(in the rows, 128 means zero)
Where one turn sends some rows of the set: a few examples, then the rows asked:
q374: [124 134 133 134 137 113 134 160 116  97 134 120 153 126 122 123 127 131
 112]
q844: [111 128 135 142 138 144 111 157 136 109 137 164 121 146 151 103 151 151
 120]
q355: [129 134 128 153 108 127 103 141 134 143 163 138 139 150 152 126 161 120
  89]
q334: [147 111 128 150 148 126 104 144 121 121 128 134 147 114 159 108 130 118
 122]
q333: [134 127 135 163 142 150 126 161 133 112 145 155 119 149 151  95 153 128
 122]
q272: [118 132 115 145 122 130 139 153 108  95 136 150 163 121 128 117 147 147
 124]
q518: [143 137 122 171 121 135 115 139 139  88 138 150 161 110 149 114 165 127
 117]
q591: [125 124 113 170 126 124 133 144 115  85 143 136 159 118 125 122 140 138
 111]
q635: [140 153 126 149 142 155 126 143 128 115 143 119 143 118 137 132 156 142
 119]
q249: [124 124 101 150 130 127 136 157 116 110 128 146 150 103 145 128 160 131
 123]
q637: [127 136 143 155 100 134 133 128 135 125 164 145 146 148 162  90 142 131
 102]
q40: [127 157 115 135 144 117 130 151 128 113 137 152 128 147 168 110 166 127
 107]
q105: [133 132 123 150 115 128 105 141 133 148 162 139 134 150 152 115 166 124
  91]
q19: [105 126 112 140  97 129 118 143 156 129 147 149 129 143 146 102 148 124
  92]
q544: [130 140 146 136 136 131 139 161 120 107 136 145 157 125 120 121 135 142
 127]
q279: [119 135 147 155  93 134 132 129 132 120 161 138 147 147 157  94 140 126
 105]
q8: [117 148 152 144 115 124 125 123 137 140 149 126 124 146 147 118 147 120
 106]
q887: [145 136 121 127 139 141 117 159 134 110 145 127 172 127 136 103 137 147
 102]
q298: [117 125 138 142 106 128 120 140 138 130 141 128 133 136 151  80 177 128
 110]
q172: [135 126 132 155 109 113 105 146 136 131 160 128 142 139 163 113 168 119
  84]
q551: [135 130 140 147 138 127 106 137 159 102 129 152 156 114 133 109 124 136
 113]
q527: [149 136 145 154 141 124 125 163 132 116 141 159 156 119 132 136 137 125
 120]
q649: [118 148 118 137 136 136 118 153 137 107 149 165 138 144 166 113 163 156
 103]
q23: [117 139 148 145 116 115 123 135 153 130 145 119 118 143 138 113 143 115
  94]
q978: [124 136 102 134 138 115 112 130 117 102 123 130 152 130 123 106 144 134
 111]
q35: [129 130 122 124 134 141 121 174 142 115 123 123 137 116 149 118 138 114
 119]
q390: [113 122 139 148  98 134 118 141 138 125 143 126 140 133 151  88 178 126
 108]
q381: [132 123 117 149 135 115 125 162 128 118 128 162 146 110 148 140 137 115
 120]
q479: [124 126 141 160  99 134 124 139 130 118 170 130 142 154 145 100 134 131
  91]
q554: [145 137 139 153 141 121 123 163 138 103 146 131 164 111 134 136 145 137
 102]
q342: [132 135 120 150 121 124  94 148 127  92 141 162 155 143 126 128 132 122
 110]
q908: [116 145 146 141 119 121 122 119 140 142 147 136 118 147 148 111 144 124
 106]
q111: [123 115 130 151 132 107 110 156 133  97 133 150 153 109 147 136 125 128
 110]
q583: [124 110 118 155 139 129 129 158 118 109 132 120 144  99 149 128 146 133
 118]
q140: [117 134 124 130 122 125 121 140 107  96 128 140 145 131 159 115 117 124
 127]
q982: [101 123 116 138  94 129 113 147 154 131 145 141 131 139 150 112 152 119
  94]
q810: [109 122 142 151 109 127 114 131 128 123 148 113 129 132 146  97 172 140
 104]
q325: [138 129  90 164 138 139 131 128 132 110 138 136 148 114 147 117 131 126
 107]
q763: [133 147 120 159 138 125 139 148 136 104 139 161 121 153 155 102 148 110
 112]
q556: [ 99 122 120 144  96 123 121 136 150 119 150 133 131 130 164 110 140 131
  88]

q591 goes to q374
q763 goes to q40
Now find these:
q8 goes to q355
q334 goes to q325
q810 goes to q479
q637 goes to q908
q342 goes to q35
q249 goes to q272

Where one turn sends some rows of the set: a few examples, then the rows asked:
q139: [114 161 115 144 113 109 129 149 115 148 132 125 112 129 137 145 128 128
 122 110 134 146 127 136 121 129 148 139]
q829: [123  91 130 133 123 150 114 129 140 145 126 100 103 131 140 120 127 143
 108 159 137 116 109 120 111 113 109 127]
q9: [116 164 117 144 114 113 126 149 121 143 138 129 113 131 144 140 136 129
 129 111 131 151 124 133 125 127 150 135]
q326: [136 108 141 126 142 143 151 116 135 138 124 116 124 125 147 121 117 138
  96 153 140 109 108 118 131 108 100 136]
q96: [141 112 139 127 122 157 137 136 135 121 122 122 124 123 144 112 137 147
  95 153 139 109 116 121 100 107 104 125]
q675: [138 100 137 125 137 150 145 125 138 146 130 123 116 132 144 127 108 139
 100 155 145 109 117 121 119 110  99 130]
q617: [112 159 113 145 121 115 127 151 122 138 135 125 113 128 137 143 125 129
 133 109 135 147 133 138 116 132 149 131]
q800: [110 160 114 145 123 115 129 148 125 135 135 123 115 128 137 143 131 128
 134 109 132 146 129 137 120 133 151 132]
q124: [120  94 129 131 131 152 118 126 150 139 128  98 107 133 143 123 140 139
 116 163 131 113 102 121 118 116 118 127]
q133: [120 110 138 131 134 128 146 125 143 118 128 100 125 123 167 134 140 140
  98 155 127 107 119 111 132 107 103 136]
q627: [129  95 151 128 128 134 139 115 127 129 125 130 126 123 132 127 108 146
 101 153 138 127 102 117 111 100 119 123]
q338: [112 161 114 145 120 111 129 148 118 137 132 123 115 125 138 141 123 131
 129 107 136 146 132 137 118 132 147 134]
q445: [125 104 136 133 122 128 138 132 130 128 129 105 119 123 162 132 118 146
  91 152 140 110 132 113 118 104  93 134]
q724: [125 100 153 125 136 132 145 110 134 122 126 128 130 123 135 128 124 143
 104 154 130 125  95 116 120 103 126 125]
q811: [120 101 135 126 133 140 139 134 157 124 139 110 117 135 166 147 144 134
 115 161 126 106 124 116 123 112 113 127]
q14: [117 163 116 144 113 114 124 152 121 145 138 129 111 132 142 141 133 129
 130 111 132 151 125 134 123 127 149 135]
q869: [137 112 139 124 128 161 140 134 146 118 126 123 126 127 147 120 149 142
 104 157 131 108 110 123 104 110 113 123]
q570: [125  94 151 122 137 141 141 116 144 126 131 134 125 130 134 137 125 139
 113 159 130 123  98 120 114 104 132 120]
q4: [126  93 133 129 123 141 131 142 147 133 140 114 108 135 161 145 122 141
 107 158 139 108 135 117 109 110 100 126]
q401: [113 159 115 144 115 112 128 151 121 147 135 128 110 133 137 148 131 127
 127 112 133 146 127 137 120 129 150 135]
q441: [118 163 117 145 111 113 125 151 118 145 138 130 111 130 142 139 131 130
 128 110 132 152 125 133 124 126 148 136]
q122: [136  99 138 121 142 155 146 126 151 143 135 125 114 137 145 133 121 133
 112 159 139 108 114 123 121 112 109 126]
q352: [138 115 141 126 127 154 142 130 138 116 121 119 128 121 147 113 146 144
  95 154 133 108 109 120 107 108 108 127]
q710: [140 108 139 125 123 162 136 139 143 123 126 124 121 128 144 118 140 143
 103 156 137 109 116 123  97 108 109 120]
q704: [118 164 118 144 112 112 127 150 119 142 137 129 114 129 143 138 133 131
 128 110 133 151 124 133 125 127 147 137]
q360: [121  98 132 135 126 142 118 120 133 140 119  93 111 123 141 113 129 146
  99 156 137 116 105 116 120 111 105 133]
q332: [113 164 117 144 117 108 132 147 117 145 131 124 114 129 137 145 133 127
 124 111 132 146 124 135 123 129 149 139]
q303: [110 162 115 146 123 111 131 146 120 134 132 121 117 124 137 141 129 129
 130 109 133 145 129 137 122 132 149 134]
q191: [119 100 132 134 132 143 122 118 143 135 121  92 113 125 145 116 142 140
 107 160 129 114  98 117 126 113 115 133]
q419: [111 165 120 137 113 113 128 149 120 139 138 131 113 133 139 142 136 129
 132 116 126 145 128 142 125 128 148 138]
q863: [133 106 141 122 147 149 152 117 150 136 130 119 123 131 149 128 131 132
 108 158 132 108 104 121 132 112 111 131]
q539: [112 165 120 139 109 111 127 150 113 141 136 129 112 130 137 139 127 132
 127 113 131 146 132 141 122 125 143 138]
q261: [129  90 149 124 129 142 135 121 138 132 132 136 121 130 132 134 111 143
 110 157 137 126 106 121 105 102 125 118]
q876: [112 161 120 138 111 115 125 151 119 142 140 132 111 134 138 143 131 130
 132 114 129 145 132 142 121 128 146 137]
q785: [112 161 116 142 117 112 130 149 121 145 135 126 112 131 138 148 135 124
 129 113 130 145 124 138 123 130 152 136]
q28: [111 167 122 140 112 110 130 147 115 139 135 129 115 130 138 138 134 131
 128 113 127 145 127 142 127 125 146 139]

q133 goes to q445
q401 goes to q785
Now find these:
q710 goes to q869
q124 goes to q191
q617 goes to q800
q261 goes to q570
q326 goes to q675
q876 goes to q419

Where one turn sends some rows of the set: a few examples, then the rows asked:
q484: [127 122 125 129 120 109 112 121 134 120 133 135 142 110 131 142]
q798: [141 140  98 119 117 107 141 136 145 147 129  97 132 129 126 100]
q145: [114 141  95 111 138 124 124 147 136 151 123 128 141 154 123 121]
q958: [132 114  93 137 121 140 144 110 125 130 116 119 115 147 140 118]
q746: [144 117 104 127 160 113 132 126 157 129 148 126 124 125 133 107]
q519: [145 115 119 105 147 114 120 125 149 127 148 138 117 124 139  97]
q507: [132 152 111 113 144 122 128 116 138 115 105 147 144 124 116 135]
q458: [149 133  76 121 119 115 119 110 131 148 133 134 142 135 137 125]
q789: [130 129 124 129 139 131 163 131 129 105 118 124 115 135 123 110]
q388: [130 160 114 111 137 113 132 120 141 119  97 135 134 122 123 134]
q959: [136 145  90 107 125 120 119 141 131 144 132  99 120 115 115 106]
q843: [132 146  89 116 121 113 131 128 148 152 127 100 122 123 126 105]
q975: [136 139 135 121 138 114 153 135 129 100 122 123 128 128 118 108]
q486: [120 138 127 120 132 130 117 120 118 105 115 150 115 140 145 112]
q454: [128 145 136 120 127 140 145 113 134 150 135 134 119 130 118 101]
q468: [143 121  83 115 110 113 121 110 128 144 143 133 136 143 139 120]
q337: [137 127  88 131 122 138 141 106 119 132 109 128 110 119 138 130]
q543: [137 123 104 135 131 118 114 131 118 152 137 128 118 134 147  85]
q957: [136 146 134 107 119 137 136 102 131 132 131 118 121 130 107 111]
q960: [151 135  88 103 146 138 117 138 107 112 130 135 122 132 129 113]
q149: [139 144 140 133 144 120 144 137 123 109 123 131 132 126 122 101]
q537: [124 117 113 121 115 106 127 135 148 122 116 127 139 112 139 139]
q357: [137 134 122 113 128 125 118 114 116 102 117 153 124 146 145 118]
q528: [136 106 109 138 123 117 111 134 119 143 144 125 129 110 132 102]
q694: [121 145 109 115 121 130 133 159 129 142 128 124 153 141 117 119]
q416: [139 118 100 141 134 121 120 136 117 150 140 122 130 125 133  87]
q941: [112 134 114 116 138 137 119 136 124 113 116 153 125 151 140 120]
q423: [135 137 107 107 145 125 107 143  98 115 121 122 115 123 121 114]
q340: [139 129  94 109 102 126 123 102 125 150 145 130 128 133 124 123]
q297: [132 137 110 111 154 120 136 119 158 116 115 147 138 124 119 132]

q388 goes to q798
q145 goes to q957
q486 goes to q468
Now find these:
q297 goes to q959
q519 goes to q960

Where one turn sends some rows of the set: a few examples, then the rows asked:
q400: [130 129 129 120 142 121 141 145 145 119 104 107 145 155 127 154 103 123
 109 105 128]
q964: [114 122 132 155 105 131 162 155 157 135 123 113 146 131 115 142 122 146
 111  86 134]
q532: [104 115 129 156 134 105 167 120 138 117 133 123 131 147 106 129 112 155
  93 124 158]
q116: [156 124 155 133 106 120 170 131 155 121 129 130 147 144 109 130 141 142
 109 115  98]
q437: [125 143 103 133 130 107 152 108 155 134 130 106 142 128  95 128 110 142
 105  97 139]
q253: [134 141 114 126 117 106 152 108 163 134 137 103 133 129 109 118 110 140
 116 106 150]
q415: [125 128 123 149 108 131 161 154 158 129 124 123 159 131 122 145 117 152
 108  84 136]
q749: [ 99 105 157 140 118 120 146 139 138 109 111 132 131 168  98 126 127 137
 112 112 119]
q600: [117 114 119 161 118 112 166 110 137 109 113 124 143 147 101 134 118 162
  95 116 158]
q251: [104 111 146 135 100 123 151 127 135 105 114 133 142 170  89 119 133 142
 112 122 125]
q10: [130 138 115 111 141 114 133 136 151 124 128 112 151 148 112 137  92 122
 106 106 138]
q373: [ 98 112 148 141 103 119 151 127 144 101 123 132 139 171  87 126 129 134
 114 125 132]
q247: [126 132 128 103 133 121 148 137 147 123 120 108 152 162 117 141  86 122
 115 114 130]
q938: [119 126 151 127 124  79 158 125 149 132 118 111 136 133  93 123 121 120
 106 132 138]
q792: [102 108 147 133 107 122 139 129 140 108 111 137 143 166  84 126 123 137
 120 114 123]
q903: [162 128 143 140 138 125 169 147 151 123 123 131 164 146 126 143 111 141
  95 116 119]
q815: [128 132 166 128 120  87 151 123 154 130 113 119 136 131  91 119 125 127
 103 135 136]
q344: [135 125 141 129 126 152 145 104 134 111 129 141 137 169 110 126 108 144
 112 131 127]
q870: [139 124 143 128 124 155 145 104 134 117 132 140 144 166 110 128 113 147
 115 129 128]
q568: [124 128 161 118 126  87 157 117 143 137 115 113 141 132  92 127 114 130
  98 135 130]
q361: [102 100 146 141 107 108 144 130 142 111 128 136 150 168  98 113 128 136
 123 125 128]
q775: [147 122 151 138 108 113 157 138 158 130 140 136 143 136 102 111 139 139
 118 116 103]
q24: [111 125 125 153 106 128 164 150 154 127 126 113 151 132 128 146 124 148
 102  94 148]
q921: [165 124 146 127 121 128 174 148 143 118 116 125 148 153 124 145 104 148
  99 122 121]
q807: [139 144 135 113 134 126 144 139 143 110 130 106 146 156 112 150 100 119
 112  98 135]
q489: [138 129 133 129 128 153 148 105 133 115 129 149 138 157 116 125 106 141
 117 126 143]
q950: [118 134 161 122 127  84 154 121 150 127 116 116 143 136 101 132 121 124
  97 139 130]
q45: [130 130 137 127 133 155 148 108 134 120 129 146 139 159 113 135 100 135
 120 122 124]
q893: [134 135 130 136 124 150 146 102 130 114 131 144 142 165 119 131 114 138
 120 121 133]
q668: [124 133 126 149 109 125 159 157 153 125 123 120 154 133 125 148 114 146
 111  83 137]
q945: [123 133 109 127 120 100 150 112 155 137 137 106 131 129 107 125  98 139
 119 108 148]
q732: [117 121 130 150 109 127 161 164 168 122 123 118 145 131 118 139 120 146
 106  92 141]
q924: [103 116 122 163 123 108 156 118 144 117 110 129 141 138 105 117 101 153
  91 118 148]
q738: [146 125 159 133  87 128 158 122 154 128 132 134 149 142 107 106 129 144
 107 120 113]
q647: [132 136 124 115 137 124 142 141 149 124 106 117 155 147 112 156 103 119
 124 105 126]
q702: [105 107 127 159 111 112 165 118 135 117 115 125 141 154  97 118 109 159
 112 124 154]
q897: [151 124 141 143 135 123 177 147 137 125 125 131 161 147 130 146 111 144
  92 126 120]
q102: [105 112 140 157 107 105 173 116 138 118 109 116 129 145 108 123 102 151
 106 119 157]
q216: [160 122 149 134 131 131 166 145 144 117 119 133 161 135 128 138 110 148
  91 121 118]
q777: [143 116 152 127 101 120 167 126 153 141 133 137 148 145 106 123 144 146
 124 132 112]
q836: [139 121 156 129  93 131 162 125 147 122 136 133 153 138 100 111 133 130
 127 115 111]
q693: [115 126 149 127 126  84 160 122 152 130 114 115 132 131  94 121 119 121
  99 137 137]
q639: [128 138 114 129 115 114 146 110 154 129 131 108 140 121  99 121 114 134
 132 107 153]
q152: [153 135 143 135 125 124 173 136 149 133 128 134 161 144 128 145 106 146
  82 130 128]
q572: [112 127 126 154 124 103 164 114 147 127 130 132 134 143  96 128 110 165
  91 126 159]
q825: [126 139 125 119 143 127 136 148 147 127 137 118 162 146 118 140  98 124
 119 107 142]
q721: [125 142 110 127 125 103 150 113 153 149 130 108 135 132 109 127 106 138
 121 101 147]
q263: [148 128 149 129 106 130 157 119 154 127 125 140 141 141 101 130 145 138
 100 124 101]

q777 goes to q807
q24 goes to q815
q415 goes to q938
Now find these:
q668 goes to q693
q116 goes to q10
q950 goes to q489
q600 goes to q775
q738 goes to q647
q836 goes to q400
q897 goes to q253
q945 goes to q251
q216 goes to q721
q568 goes to q893
q921 goes to q437
q263 goes to q825
q639 goes to q749

